rotation steps, each row followed by its count of steps:
The counts run from 0 to 403.
[-30  -2  23   4   5   1  19 -20  16  10   4 -14 -14 -12  23  -5 -24   4
  -6 -54  43 -25   4 -32   3  41  19   9   3  29   8 -40   2  -8  30  38
 -18 -10  -5   1  -8   9   4  19  60  -9  -4  26]
133
[-21  37  -1  -9  27 -14  28 -14  26   6  -3 -10  19  12  11  -8 -30  -5
 -19 -50  23 -24  12 -45  33  20 -13  27  37  18  16 -31  -7  -6  34  23
  15 -15  12 -27  -9 -17  10  21   9 -22  22  -2]
277
[-16  22  23 -30  17 -13  28  -7  35  29   0  -6   9   9  10  27  -8 -20
   9 -89   5 -16  24 -16  10  32  16   2  22  15  18 -25   3 -16  20  21
  19 -10  -3  -7 -21   9   8   0   8 -24 -14  18]
179
[-29   4  39 -12  22 -20  22 -29   6  10  -8 -10  20 -27  -6   2 -44   0
 -25 -47  16 -27  -4 -14  24  21  11  28  11  25   9 -34  14  -7  23  44
   8 -10 -29  -4   7  -2  -2  30   2 -33  18  19]
32
[-24  15  30   5   7 -31  45 -18   1   8   5 -11   8 -17 -10   5 -36 -19
 -16 -46   3 -35  -3 -16  39  16  21  32  22   3  10 -22 -17 -15  16  49
  10 -13  -7 -21 -17 -13  -8  14  -1 -47   8  25]
59
[-26  27  16  -4  25 -13  37 -19  24   3  11  -1   4  -9  -2   1 -37 -12
 -20 -49  11 -33   8 -36  48  36  -2  18  13  11  13 -31  -4 -15  19  35
   2 -16  -3 -20  -2 -22 -13  23  -1 -36  14  -8]
284
[-16   0  11  12  27 -15  28  12  12  19 -19 -47   6  -5  28 -13 -28 -11
 -20 -60  16 -20  12 -16  21  17   6  25  29  10   8 -36 -10  -3  28  38
   1   2  16   7 -19   6  11   0  26   6 -30  37]
335
[-30  -1  22   5  15  -7  12  -6   8  11 -20 -38   9  -8  28 -12 -30  13
 -13 -61  34 -11   2 -20   2  19  17  21  14   6  -4 -34   7 -15  37  44
  -6 -14  -8  12  -7  13  12   4  44   6 -18  47]
364
[-22  25  15 -19  17 -30  26 -16   5  29 -14 -17  21   0   2  -1 -34 -14
 -20 -55   9 -21  15 -22  22   7  10  29  43  22  25 -31  -2   2  33  38
  18  -6 -10  -9 -22  -4  18  31   1 -19  15  12]
44
[-18  13  28  11  35 -14  38 -17  25  -4  10  -6  17 -18  -1  -8 -38 -11
 -21 -47  18 -36  -3 -35  46  35  -9  27  11   3  -3 -30  -1  -7  12  35
  -2 -14   5 -15   1 -21 -11  12   5 -37  18   6]
288
[ -9   4  35  24  19 -33  32   1  -8  16  -1 -22  29 -22   0 -19 -39 -12
 -26 -50  20 -32  -4 -22  21  13  12  34  23   7  -8 -29  -7   3  17  42
   4  -4   1   4 -20 -11  -2  17   9 -29  -1  40]
67
[ -9   3  38  25  19 -32  31  -1  -8  15   1 -19  27 -25  -2 -16 -40 -13
 -25 -54  16 -32  -4 -21  26  14  12  33  18   5  -8 -32  -6   1  13  43
   3  -5  -3   5 -18 -13  -6  16   8 -33  -1  37]
66
[-15  12  29  -7  30 -28  19 -16   6  20 -16 -22  38 -11   4 -10 -36  -2
 -27 -52  21 -20   2 -21  16   7  -1  37  38  21   7 -34  11   8  28  36
  16  -6  -8  -3 -11   0  20  24  10 -20  23  26]
39
[-19  -4  48 -10   6 -16  32 -10  20  12   5  -7  13 -19  -1  30 -20  -8
  -2 -73  12 -29   1   3   5  32  25  14   7  26   4 -24  -1 -15   9  25
  22  -5  -7 -11  -4  14  -8  -3  10 -47 -18  43]
193
[-20  -9  47 -15  15  -8  26 -26  28  18   8  -5  -1 -19   9  16 -14 -12
   4 -67  25 -27   1 -15   2  43  19  10   4  26   8 -32  12  -6  13  34
  -5  -8  -7  -2  -6  16   5   6  41 -32   6  29]
163
[-17   6  41 -12  17 -14  38  -9  34   4   4  -9  18  -4   3  26 -11 -11
   5 -77  10 -24  -1  -7  12  30  15  19  15   1  -4 -14  -3 -23  12  24
  23 -16   7 -24  -6  11   1 -23  10 -48 -10  42]
188
[-17  14  16  10  33 -14  43   2  26   8   4 -22  -2 -12   6  -2 -33 -26
 -17 -62  -2 -31  12 -23  55  34   1  17  13 -11   6 -30 -12 -19  11  41
  -2  -9  13  -8 -12 -17 -12  -2  -3 -23 -20  11]
316
[-30  42   0  -6  11  -7  15   4  13   0 -12 -11  34  15  13  -1 -36  24
 -24 -66  32 -13  15 -37  13  17  -4  15  20  23   2 -32  -2 -21  43  10
  30 -21  -9 -14   1 -13  -5  21  -7 -15 -14  16]
243
[-27   8  34  10   3  -9  21   1   3  -8  -4 -11  33 -17   3  11 -39  25
 -25 -63  30 -26  -4 -12   6  25  12  16  -3  30 -12 -31  -1 -21  25  17
  25 -13 -17  -7  12  -1 -20  12  -2 -36 -27  42]
227
[-25  35   0 -12  23 -14  32 -17  26   4  -3  -9  15  11   8  -4 -30  -6
 -19 -49  21 -27  11 -43  34  22 -11  27  35  18  18 -29 -10  -9  33  27
  13 -15  12 -30 -11 -17   6  21  10 -26  23  -2]
278
[-32  14   9   6  23  -3  32   2  22  -3 -13 -37  -5  -1  24   0 -30  -3
 -11 -64   9 -15   6 -19  38  24  12  18  11 -23  -2 -23 -10 -38  30  43
  -2 -25   2  -7  -7  -2  -8 -16  16  -5 -34  34]
348
[-26  12  19   7   0 -13  16   0   1  -3 -13 -22  33  -5  13   1 -34  28
 -27 -55  42 -23  -1 -16  -7  14   7  26  20  47  -3 -33  -5  -8  36  12
  30  -7  -3 -14   4   5   3  16  16 -26 -13  46]
233
[-38  22   8   7   3   5  29 -11  20  -3  10 -10 -21  -3  20  -1 -28   0
  -3 -59  25 -23   9 -40  30  42  19   2  -5  -2   6 -29 -12 -35  30  37
 -14 -28  -6  -9  -6 -11 -18   8  32 -15 -23  14]
121
[-21  11  20  -2  20   1   9  -9  23  22  -2 -14   3  -4  27 -11 -21   3
  -4 -71  37 -13  17 -41   3  41   8   1   7  17   5 -44  15  -5  31  30
 -15 -14  -5  18 -11   5   8  19  46   5 -10  15]
138
[-25  22   8 -19  18   0  21 -18  37  16  -1 -13  -5  16  28   2  -7  -6
   7 -70  28 -11  17 -39   9  35   6   8  25   8  17 -31   1 -15  35  27
  -2 -19   7 -10 -17   8  19   3  48  -4   3  13]
145
[-31  13  12 -18  32  -9   9 -13  22   7 -28 -30  33   1  20  -2 -34  21
 -27 -59  31 -13   9 -20  12  14  -8  27  30  30   9 -38  15  -8  41  22
  20 -10  -9  -6   9   9  17  15  12  -2   1  22]
9
[-14  28   7  13   7 -29  30  13  -8  30  -4 -22  12  -1   7 -11 -35 -18
 -21 -64  10 -23  20 -31  25  12  17  16  30  11  14 -36 -19  -2  30  36
  10  -3  -2   7 -36 -17  -2  27   2 -13 -25  20]
77
[-21  13  32 -16   1 -19  14 -24   5  25  -5  -8  17   0  12   1 -16   2
   2 -66  34 -13   5 -26 -13  19  25  18  24  22   9 -29   9  -2  34  37
   5 -15 -19   1 -21  13  21  22  44 -19  14  35]
398
[-18  18   7  -1  29 -17  43   0  23  17   2 -21  -8  -6   7   5 -30 -31
 -15 -60  -4 -31  21 -25  51  32   6  14  22   1  19 -31 -17 -14  18  38
   0  -5  11 -12 -20 -17  -7   7  -1 -20 -17   3]
313
[-30  16  12   0  -4 -14  17  -1   1   3 -14 -19  29  -1  13   7 -35  25
 -26 -54  40 -23   5 -18  -8  12  10  24  23  54   8 -35  -8  -7  40  12
  31  -6  -6 -15  -1   5   3  24  14 -22 -14  39]
235
[-26   7  33  13   6 -11  18   3   3  -8  -8 -17  40 -14   7   4 -38  28
 -26 -60  37 -26  -6 -15   1  20   9  22   4  31 -14 -33   1 -15  28  16
  25 -13 -11  -7  11   0 -11  11   4 -30 -22  46]
229
